In the rows, 128 means zero.
Rotation paths and how fast each direction turns (degrees a step):
Each turn is a multiple of 5 degrees from 10 to 175, or 0.
Each row of a path follows its step; steps can be skipped.
Path 1:
step 0: [125 115 125 123 118 123 133 118 128 140 135 149 129 133 126 135 118 147
 120 134 133 115 118 140 138 130 116 123 125 129 130 122 129 134 150 132
 126 131 123 124 123 127 113 132]
step 1: [124 126 137 135 133 125 129 129 133 119 121 114 129 119 143 134 125 120
 114 142 120 141 142 131 118 135 133 121 118 129 133 119 122 144 123 134
 123 125 116 115 139 131 141 130]
step 2: [147 137 122 121 122 125 144 126 123 136 121 125 106 134 138 113 113 141
 129 123 128 124 117 130 128 117 123 128 143 129 124 131 121 115 122 132
 129 135 130 121 128 119 131 116]
step 4: [113 142 143 126 135 131 132 138 125 123 130 130 115 113 138 130 114 113
 116 125 136 137 123 128 139 130 134 137 129 125 130 122 128 122 141 121
 130 125 125 129 117 106 131 122]
step 7: [121 133 143 123 115 130 123 131 116 135 137 128 121 128 122 130 132 137
 135 122 140 128 134 129 130 131 154 131 131 135 128 125 131 113 114 134
 126 135 116 129 109 133 110 127]
step 9: [130 132 134 149 121 117 131 127 128 137 133 147 141 124 134 127 136 139
 113 120 133 116 123 123 123 133 128 131 115 135 130 134 130 135 122 133
 124 120 119 118 128 111 124 111]
step 10: [121 110 120 121 133 125 130 126 125 125 115 124 127 131 131 126 136 136
 125 148 124 130 139 146 130 123 131 118 141 130 143 124 111 129 121 130
 120 142 123 118 116 140 122 129]
step 15: [131 131 127 125 139 135 101 138 125 127 117 106 138 132 127 124 125 137
 135 114 138 132 131 122 132 123 118 133 140 115 134 140 125 125 125 137
 125 124 134 130 125 141 126 120]
step 16: [140 125 133 130 115 137 135 133 116 119 137 150 134 120 122 129 124 109
 139 127 136 132 114 122 134 130 148 125 126 128 128 123 135 132 129 118
 134 124 140 129 114 130 120 132]
step 18: [144 126 124 128 119 127 126 127 131 132 117 133 138 133 136 117 145 120
 112 126 130 115 135 114 130 123 118 140 141 141 131 136 128 145 130 122
 131 121 131 129 111 132 126 125]
Speeds:
[131 129 127 127 127 129 126 128 127 124 129 130 127 127 134 131 127 126
 124 125 129 128 133 123 133 127 125 127 129 126 133 130 126 127 126 127
 132 127 130 130 129 124 131 130]
155
[128 129 128 128 125 126 127 124 131 128 123 123 128 130 129 127 126 128
 128 129 125 122 129 128 130 131 132 131 129 128 130 129 125 131 125 125
 125 129 131 122 130 127 129 127]
85
[128 129 129 122 127 131 131 129 127 126 130 129 124 129 129 128 132 129
 129 134 126 132 126 127 126 132 129 130 130 127 129 123 126 124 123 126
 127 125 130 129 131 127 130 127]
120
[132 130 126 128 127 126 126 129 126 126 131 126 127 127 130 131 125 127
 132 131 130 126 130 128 127 128 127 121 130 128 127 130 129 126 126 128
 128 127 126 123 127 135 130 123]
80
[132 126 129 130 130 128 129 133 130 130 132 128 127 131 131 127 123 127
 130 129 126 128 128 134 128 131 123 132 128 124 129 125 129 129 125 130
 130 132 126 125 127 126 130 131]
35
[132 125 128 128 128 129 126 125 126 132 124 129 130 127 123 129 126 125
 126 130 134 129 132 126 125 130 128 128 126 126 127 122 128 130 128 125
 130 128 129 129 127 129 134 126]
145
Path 2:
step 1: [122 129 129 122 127 119 131 134 112 131 133 130 123 127 137 114 122 134
 127 134 123 120 131 137 118 142 126 118 135 125 125 126 147 129 130 111
 129 115 137 132 144 127 129 133]
step 6: [137 139 129 117 131 115 124 133 128 129 133 136 130 113 141 137 133 124
 138 125 131 137 130 140 128 138 117 133 125 131 140 122 115 130 126 132
 119 141 130 135 135 117 140 122]
step 8: [133 132 136 124 117 123 128 141 125 131 133 116 121 131 114 125 146 139
 131 119 128 138 133 125 138 142 123 129 126 129 133 125 132 125 110 134
 132 130 129 128 135 142 117 125]
step 12: [122 138 134 128 128 125 129 140 131 132 122 112 125 134 137 131 122 133
 125 128 138 133 142 142 126 143 121 125 125 115 124 131 119 126 136 126
 123 124 145 126 146 123 123 128]
step 15: [128 121 127 137 116 128 115 127 130 135 125 126 115 130 137 126 118 132
 139 130 126 132 136 135 126 125 129 114 137 121 133 128 127 131 139 141
 124 131 152 129 140 135 115 125]
step 21: [141 135 119 138 115 113 126 132 121 122 125 140 137 131 135 124 134 130
 141 128 130 125 132 127 134 127 111 123 143 126 135 135 119 125 128 136
 124 144 126 135 130 120 129 121]
step 22: [128 127 134 111 126 129 145 121 118 129 124 128 130 113 132 134 129 128
 132 109 116 128 127 138 125 144 117 127 134 132 128 126 134 138 132 130
 133 137 135 119 123 133 119 116]
step 23: [131 140 123 121 127 119 128 137 118 141 135 130 124 128 114 134 142 143
 132 132 137 134 136 133 121 139 141 131 131 126 134 124 135 134 122 132
 124 124 141 132 143 121 120 129]
step 27: [126 138 132 125 125 118 136 136 124 121 126 112 133 138 122 115 132 131
 136 128 139 142 136 130 144 137 112 123 117 126 133 137 122 125 126 127
 125 118 137 133 134 134 138 126]
step 28: [120 129 138 111 123 127 120 127 129 126 126 128 123 123 134 140 131 136
 119 126 133 128 123 137 119 116 109 124 120 131 125 132 107 143 130 121
 120 132 130 131 130 127 126 114]
Speeds:
[123 129 129 126 126 135 124 123 125 126 130 125 131 130 126 126 129 132
 128 129 134 127 130 134 128 129 128 125 127 130 128 129 126 126 130 128
 127 128 128 127 127 128 127 131]
25
[127 129 133 129 128 125 129 123 126 127 131 125 128 127 126 130 132 122
 129 130 126 127 128 127 133 128 129 127 131 126 126 131 127 124 126 127
 127 126 129 127 124 131 127 123]
130
[129 131 130 122 129 129 128 128 127 123 126 131 129 131 129 131 134 127
 127 121 130 133 128 129 129 125 128 131 125 127 128 129 129 129 124 130
 129 127 130 131 130 128 130 128]
20
[123 128 130 128 128 129 131 132 130 126 130 131 131 127 127 127 127 130
 128 129 130 129 130 127 130 122 131 131 136 126 128 126 125 130 129 128
 126 128 129 130 130 129 122 128]
135
[131 122 129 128 127 127 125 127 125 128 133 128 128 134 132 128 126 126
 129 129 127 128 131 127 127 126 130 135 125 130 129 130 129 127 129 131
 128 130 127 131 127 131 125 129]
70
[133 125 126 130 126 127 129 127 133 123 128 124 128 128 130 130 129 129
 125 130 130 127 129 129 130 130 124 126 132 124 133 129 125 129 126 132
 130 125 129 129 127 131 128 131]
115
[128 128 132 129 127 132 128 127 126 130 128 123 125 131 128 129 128 130
 128 125 122 127 131 126 132 131 129 128 133 130 126 124 132 131 127 130
 127 126 131 126 131 125 129 131]
100
Path 3:
step 4: [135 122 127 145 131 126 124 118 127 122 127 124 116 136 140 111 125 124
 121 137 127 126 120 118 117 136 129 122 141 136 142 132 130 139 119 130
 126 123 130 125 136 136 128 127]
step 6: [123 133 128 142 134 122 139 126 126 129 131 136 117 129 126 123 125 126
 118 142 133 142 119 132 116 131 126 134 137 125 134 140 123 119 122 147
 136 131 138 124 128 124 141 132]
step 8: [121 137 126 135 130 141 131 113 123 109 128 122 130 136 133 122 128 132
 116 136 125 139 123 128 130 125 131 119 133 132 146 120 141 125 119 138
 128 131 140 125 121 134 130 128]
step 9: [131 127 128 141 126 130 140 128 132 129 133 133 123 140 133 116 122 132
 122 132 132 137 117 142 109 129 120 132 140 135 133 127 122 137 133 123
 140 123 127 112 130 124 123 119]
step 10: [113 136 123 133 127 131 139 133 121 133 129 128 132 124 124 134 126 133
 111 128 143 128 133 131 124 120 125 134 132 117 143 129 130 120 123 139
 139 120 138 122 137 144 125 130]
step 16: [135 137 123 136 132 131 127 120 124 123 140 126 128 149 141 113 124 134
 126 127 127 121 127 122 127 121 133 124 144 129 130 121 124 140 118 120
 138 119 122 131 125 130 131 138]
step 22: [124 130 127 135 139 119 129 129 115 122 133 139 122 125 122 124 125 133
 115 143 135 137 120 130 126 132 125 132 127 126 138 125 136 123 126 143
 131 119 146 123 130 137 142 128]
step 25: [133 128 127 141 135 122 131 121 128 121 139 136 124 134 134 107 122 132
 121 135 125 131 119 126 117 126 132 139 135 138 144 129 133 134 132 138
 137 130 125 113 130 124 125 121]
step 27: [117 133 128 135 133 134 135 114 120 123 140 127 118 138 125 122 135 116
 120 148 142 137 129 131 122 129 125 129 138 128 139 127 124 124 124 134
 139 134 130 137 130 129 130 136]
step 28: [135 135 121 133 129 129 138 121 133 131 126 131 131 143 152 121 123 132
 117 126 132 133 133 131 123 107 119 127 135 121 138 129 131 135 129 131
 134 124 119 118 120 130 121 126]
Speeds:
[122 127 123 125 130 130 129 129 130 126 125 125 129 130 127 127 123 126
 127 127 129 132 126 133 127 131 128 128 129 131 124 132 128 130 130 126
 127 131 129 131 128 125 128 130]
120
[126 131 132 127 129 125 127 129 128 131 122 127 130 129 129 127 129 128
 125 127 127 127 133 125 129 129 127 136 131 125 130 133 126 129 129 130
 130 130 128 125 126 126 125 130]
100
[124 127 126 124 129 130 125 125 121 130 130 125 126 128 126 126 129 126
 127 126 129 127 130 126 130 129 133 130 129 129 128 121 127 128 127 127
 130 125 128 128 130 130 124 133]
130
[130 130 127 125 125 127 128 129 128 130 129 125 131 127 127 125 130 128
 128 133 135 130 129 126 131 136 125 126 126 130 128 129 128 133 132 129
 131 126 128 128 129 130 128 126]
145
[127 130 129 130 126 128 122 125 126 127 130 125 121 128 127 125 130 126
 125 128 128 123 126 130 127 128 127 127 124 126 125 130 127 131 126 131
 132 131 131 128 128 124 128 125]
155
[128 126 129 125 128 127 129 126 127 128 131 128 127 130 134 136 125 129
 129 124 130 127 126 128 129 132 128 129 128 126 128 128 129 133 127 126
 131 132 125 123 128 129 130 128]
155
Path 4:
step 2: [124 127 127 125 132 135 131 119 111 120 121 122 127 141 124 119 123 121
 141 134 129 131 127 123 118 138 107 132 141 136 125 124 132 126 143 133
 127 132 133 130 123 131 147 121]
step 3: [130 138 129 122 119 126 120 123 135 129 113 131 139 129 117 132 116 125
 130 116 131 138 114 119 143 140 124 126 136 137 131 129 131 123 129 146
 131 119 117 128 128 144 133 127]
step 4: [127 134 127 122 114 126 150 120 121 133 122 137 135 132 123 130 131 127
 111 110 140 128 127 130 126 129 122 117 124 140 130 121 116 125 130 130
 140 119 137 134 128 121 133 140]
step 15: [136 126 136 129 129 136 144 121 115 124 139 111 123 130 123 122 116 139
 112 123 144 127 130 130 130 124 118 132 125 136 128 131 139 108 133 127
 139 133 131 129 133 123 133 130]
step 17: [119 139 136 131 127 124 139 138 141 131 125 140 122 130 129 118 117 133
 113 138 123 122 136 137 122 136 123 130 137 128 126 128 107 126 138 145
 137 129 129 128 129 133 137 125]
step 18: [121 128 129 127 140 131 136 125 113 135 130 127 124 143 118 117 133 125
 138 124 129 135 140 136 121 138 124 132 135 127 135 138 132 116 142 139
 129 116 124 138 112 137 137 125]
step 24: [139 115 140 135 125 123 135 120 123 128 133 122 129 122 137 133 117 122
 122 136 132 126 131 120 130 139 128 135 142 129 115 117 127 115 130 129
 144 130 131 140 128 136 115 113]
step 25: [121 139 139 125 129 121 137 134 134 124 138 128 120 132 129 116 118 126
 123 139 128 126 120 132 126 144 118 128 125 131 124 132 110 126 137 148
 133 140 131 127 137 136 137 116]
step 26: [126 132 134 128 145 131 130 126 116 129 123 130 127 136 124 117 122 127
 119 119 133 132 137 135 123 135 127 134 133 127 132 135 138 120 148 147
 133 118 122 128 120 145 134 140]
step 27: [140 125 124 121 127 110 130 125 126 134 119 146 136 139 132 129 128 138
 136 111 137 132 128 128 123 135 118 130 138 125 129 129 124 121 121 144
 139 121 122 136 116 123 129 117]
Speeds:
[125 127 124 129 130 128 127 129 124 129 132 127 130 127 130 134 129 133
 126 129 127 125 125 127 130 130 131 123 129 130 131 126 130 127 124 127
 131 127 127 128 131 124 130 131]
45
[129 127 131 123 131 130 127 127 128 131 129 124 127 129 128 127 129 126
 122 128 131 127 129 126 130 126 133 129 124 130 123 127 127 131 126 131
 132 130 126 132 131 127 127 127]
40
[130 127 126 128 128 129 129 126 125 126 129 126 130 129 130 127 134 127
 128 130 126 130 129 129 134 130 126 131 130 126 127 125 132 130 135 127
 131 128 122 127 125 126 126 130]
135
[123 132 126 130 130 132 131 130 128 128 129 129 123 126 130 127 128 127
 129 126 128 128 129 125 121 134 131 132 127 127 130 124 126 132 129 128
 128 130 126 128 129 128 126 127]
90
[133 131 129 130 128 131 129 124 125 129 128 133 131 127 129 124 124 128
 125 129 125 126 131 128 125 125 130 128 133 132 127 129 129 129 129 123
 132 127 129 127 131 127 128 129]
160
[129 127 130 131 126 127 124 126 122 129 128 126 126 125 128 128 131 127
 128 130 133 126 131 127 123 129 127 127 126 129 129 127 129 126 130 130
 128 123 131 133 125 124 124 131]
130
Path 5:
step 0: [126 131 126 118 124 139 116 120 117 129 117 121 138 138 126 124 119 119
 132 117 113 124 133 128 127 124 116 135 125 126 110 141 132 140 124 133
 122 126 132 136 138 137 119 125]
step 1: [129 126 116 121 137 131 116 114 116 107 133 119 130 124 129 136 130 128
 130 135 120 142 125 124 124 126 130 118 121 127 127 130 145 134 131 143
 136 138 123 125 126 118 126 119]
step 2: [124 126 119 137 117 132 124 129 129 132 142 135 135 119 134 138 122 113
 139 141 121 139 114 125 128 122 145 127 136 125 134 133 121 123 116 126
 124 130 121 127 140 121 118 125]
step 9: [114 121 130 134 129 127 125 119 106 123 140 130 128 136 127 135 139 130
 144 136 130 134 130 132 122 130 128 115 116 124 131 139 142 127 134 141
 117 132 121 120 128 130 129 121]
step 10: [129 122 126 135 111 122 128 131 115 129 122 137 129 119 134 136 121 118
 130 125 135 137 113 134 127 118 145 119 131 135 129 131 124 125 122 122
 130 123 129 108 128 121 123 112]
step 16: [128 129 123 125 118 140 129 109 112 118 126 127 115 135 128 138 121 119
 122 115 125 122 116 133 121 120 143 131 125 139 129 127 133 121 116 131
 121 130 137 122 127 132 136 132]
step 23: [128 124 130 135 124 118 128 131 119 141 126 142 124 129 131 137 117 113
 130 123 137 130 132 122 125 120 127 116 129 130 115 123 133 132 111 129
 113 112 127 133 145 128 124 126]
step 24: [121 128 138 115 131 136 133 113 110 119 119 120 123 133 122 130 124 139
 122 121 133 132 117 121 123 129 124 124 131 132 126 129 132 126 117 137
 118 120 141 115 140 116 135 136]
step 26: [121 133 119 109 125 121 107 137 120 127 127 137 137 126 125 132 139 123
 133 128 131 139 117 128 132 122 119 128 125 123 122 129 134 139 126 136
 132 135 118 129 134 129 122 108]
step 28: [118 133 126 135 128 134 131 108 121 131 136 129 123 140 133 135 116 112
 146 130 126 120 132 128 118 126 133 129 130 128 116 128 135 126 107 128
 125 136 129 132 134 138 121 134]
Speeds:
[128 127 127 126 126 124 128 123 132 130 132 128 126 127 131 129 127 131
 129 133 127 130 129 127 125 126 128 132 126 132 125 123 126 129 127 131
 127 126 128 132 130 124 127 129]
70
[132 125 125 129 125 128 131 128 130 131 128 128 131 125 131 126 126 123
 123 124 126 129 131 129 128 127 132 127 128 129 131 130 132 130 131 128
 125 122 129 130 127 126 127 127]
170
[126 126 128 131 127 125 125 129 132 130 124 126 129 129 129 123 124 127
 133 129 126 128 128 131 125 124 128 126 127 128 127 129 126 130 123 122
 130 127 127 127 129 130 124 128]
140
[127 127 128 123 129 128 131 135 128 126 129 125 126 124 126 127 130 128
 128 131 127 127 128 131 128 126 133 127 126 126 126 130 129 127 122 128
 129 126 132 129 129 124 132 124]
130
[131 130 132 126 128 125 123 129 129 129 130 123 126 133 125 127 131 129
 127 126 127 128 128 130 125 127 133 129 124 130 128 133 127 131 133 127
 126 129 129 129 129 131 127 128]
85
[128 131 132 125 128 123 126 129 129 130 126 127 126 129 127 132 128 124
 129 128 126 131 125 130 129 127 125 123 131 129 128 127 130 128 128 128
 126 128 127 128 121 121 129 131]
130
Path 6:
step 3: [139 120 120 118 117 128 147 133 122 124 130 131 121 130 114 119 130 134
 133 109 136 122 127 134 132 120 130 126 121 130 129 149 119 116 122 123
 131 121 115 131 130 132 133 140]
step 4: [114 123 112 136 129 126 139 127 116 135 124 125 113 131 120 130 126 124
 130 136 112 129 140 124 130 122 133 125 122 114 136 137 137 127 140 132
 112 135 110 124 132 126 125 134]
step 5: [133 128 138 131 119 135 142 132 140 128 129 128 133 136 121 134 131 136
 142 129 116 137 124 132 130 114 123 127 108 114 126 119 124 115 134 141
 131 124 115 129 116 135 134 124]
step 9: [124 118 128 115 120 129 137 127 123 141 138 124 126 122 129 128 135 137
 129 123 117 125 117 124 145 109 130 118 126 137 139 136 130 107 136 127
 125 124 120 130 132 122 120 141]
step 10: [125 121 123 134 118 123 139 127 138 119 133 125 127 132 122 112 124 127
 132 123 106 136 139 144 144 127 139 134 126 119 140 131 133 139 127 126
 125 128 111 123 119 130 118 129]
step 11: [129 122 136 133 117 143 134 138 131 131 132 116 126 148 137 125 114 134
 144 136 125 134 124 127 127 125 113 132 124 129 122 130 129 118 139 126
 126 131 106 124 140 129 126 129]
step 13: [130 118 137 131 129 125 134 128 126 118 132 117 115 125 109 128 120 108
 136 129 121 123 125 140 135 123 125 124 128 127 130 137 129 117 124 126
 154 133 115 132 132 123 127 136]
step 22: [134 132 119 137 123 129 138 135 137 135 139 117 134 142 132 122 121 131
 122 132 126 134 127 136 135 102 126 135 123 130 131 146 129 117 129 123
 126 116 117 119 142 129 127 135]
step 27: [127 119 123 133 121 127 128 137 140 129 121 131 129 134 124 131 123 140
 133 146 115 139 138 120 132 130 130 117 119 126 141 135 126 116 143 120
 124 133 111 127 141 118 132 116]
step 29: [135 121 128 129 118 125 145 135 124 121 136 134 122 130 117 113 116 118
 122 143 114 123 128 128 129 127 128 107 132 128 129 133 138 133 131 130
 131 126 116 132 135 128 114 144]
Speeds:
[130 130 126 129 130 128 123 127 130 131 125 127 130 132 131 133 129 125
 127 127 124 125 131 129 127 124 130 124 127 132 132 129 130 127 127 128
 122 127 127 129 128 126 127 128]
140
[129 129 129 134 132 124 125 128 129 129 124 132 127 128 124 124 129 126
 128 132 125 133 128 130 132 130 125 127 129 126 130 126 129 126 126 131
 130 130 127 128 125 125 127 130]
130
[128 131 125 130 128 132 130 126 126 126 124 130 122 129 126 128 128 129
 125 130 128 127 126 129 124 127 129 122 122 129 126 127 124 131 127 125
 129 129 128 129 126 130 132 130]
25
[129 127 126 125 129 125 125 129 128 133 134 131 126 127 125 127 128 123
 132 128 133 124 127 133 126 130 127 124 127 131 128 129 130 130 131 129
 131 128 130 130 129 130 129 129]
65
[130 126 133 133 126 132 129 128 128 131 129 129 129 129 129 125 123 128
 125 125 131 127 132 130 133 129 132 126 128 130 130 128 126 132 125 130
 130 126 129 128 129 130 124 131]
95
[130 126 126 131 126 126 130 131 129 124 129 130 128 126 130 128 132 126
 128 132 125 127 133 125 127 134 129 126 128 127 132 131 129 134 130 126
 126 127 132 125 128 128 129 127]
170
[125 127 124 125 128 128 129 128 123 125 128 128 133 126 128 128 128 129
 126 132 126 124 131 131 131 129 128 130 123 131 126 126 129 129 127 134
 129 133 129 131 128 125 126 130]
130
